Each row is where one point has got to under a steady rotation. How many ticks took it there?
The counts run from 0 to 173.
[-39  -6  -4  -6 -12  -4 -24  58  24  10 -16  16 -27  18 -18 -17 -18  16
 -18  -2 -52 -14  24 -54 -32 -19  -7 -14 -25  -2  -8  -9  10  12  14  11
  33  -3 -44  11 -15 -23 -42  15  32 -15   7  14  43  17  19 -16]  3
[-14  11 -16  -7  16 -30  -3  12 -35  -6 -50  -3 -11  30   4  12 -20 -46
  15  45  23 -14   6  11  -8  31   5  22   9  28   5  19  -7 -30  16  36
 -16   5  28 -18  35  -6 -18 -15  38   7 -10 -43   8   6  38 -44]  49
[ 32  20 -11  -2   8 -15  30  24 -11  25 -48  11   6   4 -29  21  26 -11
  -4   2 -41   5  -2  16  13  -6 -23  27 -58  -8 -30  55  -7 -28  13  39
 -17  10   5 -32  -1  19 -21   1  -8  11   1 -19  -8  51  24 -17]  72
[-17 -26  -1   5  24 -15   7  27  37  11 -31   7 -24  12   1  23   2 -18
 -19  20 -52  21  14 -40   5  -1  -5 -32  13  18  12 -39  -8  -8   2  11
  46   6  -4   1  44 -40 -54  12  26   3  32 -11  -2  14  49   0]  147
[-14   5 -27  20  12  16  13  42 -10   2 -62 -10 -28  23 -26  15 -11 -20
 -25  12 -36 -15  -4 -18  69 -24  -5  -4 -18   4  -4 -10 -34 -15 -20  10
  18 -20  -4  -2 -23  -9  29  -1   4 -11  35 -14  -8 -21  56 -21]  132
[ -3 -22   0 -16 -27   8  24  22  19  24 -16   9 -35  20  19  26   5 -14
 -25  22 -21  41  13 -55  22  -3 -13  18  13  23 -12 -12 -29 -26  -1  48
   7  -3  -9 -38  16 -34 -26  19  41  19  22 -16 -10  -3  35  16]  36
[ 12   5  19  14   1  35  26  -2   1 -21 -36 -41 -13   3  18   9  22  22
   3 -22 -47  -6  51 -29   2  10  -9  28 -17   6  -2   7 -11 -15  12  27
  20 -16   6  15 -26 -28 -75  13   5  12 -10  15  41  53   2   0]  94
[  1  17  -6   0  -6  13 -10  28  -6 -11 -45 -28 -19 -14   1   2  19  15
 -17  -7 -46 -30  61 -23  11 -17 -12  39 -41  -5 -30   3   7   8  22  40
  21 -34 -10   9 -32  -5 -32  13 -19  -7   7  14  37  48  18  -1]  97
[-36  -4  -9  27 -12  31  10  36 -19   2 -23  11 -29  16   2  16  26  -7
 -10  12 -35  -6  18 -11  44 -45 -48  -9 -23 -26  -8 -17 -11 -28  28  22
  13  10 -12 -11   0  18 -12  -2  -3 -31  57   3   7   6  45  38]  123
[-15  -8 -27  18   8  29  23  30  -5   7 -57  -9 -17  18 -14  16  -1 -22
 -26  13 -52  -6  -6 -28  70 -25 -14   1 -22  -5  -2  -6 -34 -12 -21   9
  17 -24   0  -7 -16 -17  21  -2   1 -12  35 -17 -19 -11  55   0]  131
[  2 -48  -8   2 -11 -21  60  34  30   8   5  23   5  43 -22  -1 -26 -12
  12 -25 -48 -11 -17 -54 -30   9  -4 -17 -17  14   3  26  13 -23  15  -3
  -9  49  19   4   9 -10 -35  17  22  11 -20  -3  13   9   7 -37]  171
[-14 -35   0 -13 -28  19  35  14  10  18  -7   5 -38  23  29  25   2 -13
 -13  22 -20  38  12 -55  16   8 -15  10  15  24  -4  -7 -31 -29   3  42
   0   2   1 -32  28 -39 -33  15  50  29  15  -9  -5  -7  36  20]  35
[ 37  35  -7   7  21  -5  37  19 -25   8 -58  -6  -1  22 -34  10  15 -10
   7 -10 -17  -5  -9  13  18   9 -19  29 -51   6 -26  60 -11 -38  -1  28
 -21  18  15 -19 -24  16 -20  -1  -2  16 -15 -17   3  36   7 -43]  74
[  1  28  -7   6  -9   5 -26  35 -20 -19 -50 -24 -23  -2  -2  -8  12  11
 -13  -3 -33 -42  60 -14  14 -18  -3  39 -43  -7 -29   0   5   6  24  39
  21 -37  -3   7 -34  -4 -26   9 -14 -14   7   8  48  46  12 -10]  98
[ 40 -32 -26 -32 -12   6  27  19 -11  10 -44  -6  40  19 -17   5  -6   4
  -4 -13 -48 -22   7 -30  20 -12 -13  13 -43  -6 -35  35  -6 -24  17  14
 -16 -16  28  12 -18  10 -16  20 -25  27 -35 -21   4  27  14 -51]  79
[-34  19   0  57   7  31  36  20 -33 -23 -37  -4 -44  30  -3  12  23 -11
   6   4 -15   3   8   6  48  -9 -27   3  -9  -9  13  -2 -35 -40   6  11
   4  25   4 -15 -13   4  -8 -13  20 -29  50   2   9  -4  37  17]  126
[-22 -10 -29  10  35 -26  44  12   8  -1 -27  16  12  25 -26  20 -30 -35
  26   6 -38 -15 -13   5 -11  34  20  -5 -24   2  32  41  19 -10  18  -1
  -1  32  32 -17  35  -7 -17 -23  38 -19   3 -33  -1  25  45 -22]  162
[-39 -23 -15  18 -15  36  12  27 -15   1 -17  11 -16  11  10  10  25 -10
  -6  10 -41 -15  31 -27  39 -44 -46  -8 -15 -30  -5 -29  -3 -24  26  22
   8   8  -4  -6   8  11 -27  -6  -7 -29  49   7   1  -1  42  43]  122
[-23 -34   5   1 -25  21  40  11   1   8  -5   9 -40  35  31  23  -1 -17
  -1  12 -10  41  12 -46  10  13 -13   5  25  21   3  -7 -35 -41   9  36
  -8  18   6 -36  18 -32 -39  10  56  20  10 -12   8  -9  29  16]  34
[-36   5   0   6 -11 -10 -28  69  16   0 -12  21 -35  24 -24 -21 -24   6
 -16   1 -35 -21  30 -45 -29 -17  -9 -15 -26   3 -11 -14   7  15  21  14
  25   6 -36   8 -15 -16 -36  13  30 -26  15  20  54  14  15 -15]  4
[ 37  -2 -17 -18 -19  -6  -7  37 -32 -17 -38 -13   6  33 -22 -11 -10   5
  12 -17  -9 -22  16  -6  13  -8 -21  -5 -28 -11 -32  13 -16 -51  45  12
 -22   1  20  17 -16  27 -24  16 -11  18 -25 -31  24  23   0 -69]  82
[-56 -20 -25  -3   0  42  47  11   4   8 -18  17 -10  31 -14   8 -26  -7
  -7  13 -55  -5  -6 -40   9  10   2  24 -32  -7  25  47  -3   6 -16  13
 -18  -5  -5 -31 -18 -24   7 -13  53 -15   7  -7   2 -10  50  13]  18
[  2  -9 -28 -45  24 -27  -8  16   6  29 -46  27   3  21  -4  13  -9 -27
 -22  60 -28   2   0 -22 -26  14 -22   2  -7  24  -7   9  11 -24 -10  39
  -5 -11 -12  -5  46  -6 -37  18  17  27 -17 -43  -2   4  36 -37]  54
[  5  13   4  -7  32 -36   9  26  -7  19 -36  17 -12  40 -18  -5  -2 -27
  -3  36   6  -6  -2 -24 -43  17 -27   3  -3  35 -13   6   6 -44 -16  42
 -16  27  -2  -2  25  -3 -58  17   8  22 -28 -12  18  -1   3 -54]  57
[-18 -25  -8  13  18  -8  15  20  28   9 -29   0 -20  21  14  22  -6 -19
  -6  15 -45  23  10 -36  -1   8  -3 -40  19  16  21 -39 -16 -24   3   5
  36   9   5   3  45 -40 -65   6  33   5  20 -16  -3  15  45  -3]  146
[ -5 -12   0 -10 -22  -2  10  38  11  24 -25   5 -51  19  11  27   9 -20
 -29  24 -22  33  13 -49  24 -11 -12  28   4  31 -25 -12 -36 -19   5  56
   4 -13 -17 -41  13 -30 -12  20  35  17  26 -11  -3   2  39   6]  37
[ 10 -34   2 -12  18 -29  45   9   6  27 -17   6  20  28   4   4   9 -22
   1  28 -18 -16  19 -51 -39  -2 -17  15  -9  35 -15   0  13 -23   2  40
 -15  31  28  14  37 -12 -68  16  -5  18 -19  13  13  17   7 -30]  60
[-33 -66 -31 -27 -50  20  17  26  -5  17   9  25  -4  49   7   7 -32 -10
  -4  14 -28 -11   3 -58  15 -12 -12  -5   3  -6   1  -4 -10 -30  26  16
 -26   7   4 -14  11  -3   2  13  34   2   1 -21   0 -33  40  -8]  27
[-32 -11 -10  45  11  47  60   2 -13 -15 -44 -17 -23  23   5  20   9 -16
   0  -2 -38  -1   2 -15  57  -2  -6   5 -10  -5  23   2 -38 -26 -11   4
   9   5  20 -11  -7 -20 -10 -20  19 -14  31  -5  -9  -4  48  24]  128
[-20 -17  -6  24  22 -48  50  32  22   0 -25  -8  -7  12  -6  19  -7 -42
   7   4 -36 -26  25 -33  -5   6  22  15  -1  22  16  -1   3  27  11  18
  32  16  36  -9  36 -36 -31 -16  20 -23  31  19   6  29  31  -9]  154
[ -4  16  13  13 -10 -19  27  38 -15   0 -30 -11 -57  28   0   9   1 -31
  -5  13  22  11  13 -32  23   8   4  49   8  46 -20  -4 -35 -12  -4  52
   2   5  14 -30   0 -28  -5  14  40   0  24  -4  16  -3  18 -21]  40
[ 16 -26  -8 -26   4 -39  24  34   4  36 -12  25  10  14  -2   9  14 -22
 -10  26 -20 -16  28 -48 -32 -30 -31  13 -17  16 -33  -2  25 -20  26  53
  -4  26  21  -4  39   1 -49  14 -20  10  -6   9   8  25  16 -13]  62
[ 26  -9 -14 -13   8  -5  49   7  -2  26 -30   6  27   3  -5  34  35 -20
   6   4 -40   7  10   2   1  -6 -18  24 -48 -11 -18  46   6 -27  23  42
 -12  11  24 -36  18   9 -35  -5  -7  11   1 -16 -10  55  26  11]  70
[-21 -47 -28  16  -4   9  25  22  -9 -11 -40 -28   5  36   2   7 -30 -33
   7  11 -25 -25   8 -38  42  -1   9 -14  18  11  16 -31 -31 -21   9 -13
  11 -13  38  25  15 -26  -2  -6  12  -8  14 -18 -10 -26  51 -34]  137
[-36   3 -36 -11   8  37 -31  -2 -22 -11 -50  -7  11  -1  10   4   1   5
   2  24 -54 -50  42   9   9  -4 -16  14 -40 -37  11  18  15  -3  20  15
   6 -45  -3  13 -10  17 -22 -12  -6 -24   1 -29  24  26  47   1]  105
[ 30  -7 -12 -11 -21   7   1  25 -31 -24 -32 -19   5  31  -9 -12 -15   6
  28 -20  -6 -14  16   2   6   3 -21 -12 -15 -10 -25  13 -15 -57  48   6
 -21  12  26  22 -18  27 -34  13  -1  19 -29 -25  32  25  -4 -62]  83
[-26  22 -11  21   2  25   3   3 -43 -42 -45 -35  -8   6   9 -10   0  -2
  23  -5 -20 -56  52   1   8   9   0  41 -27  -6   3  12   0  -1  30  17
   4 -17  21  12 -25   2 -31 -16   5 -27   2   1  51  30  17 -17]  101
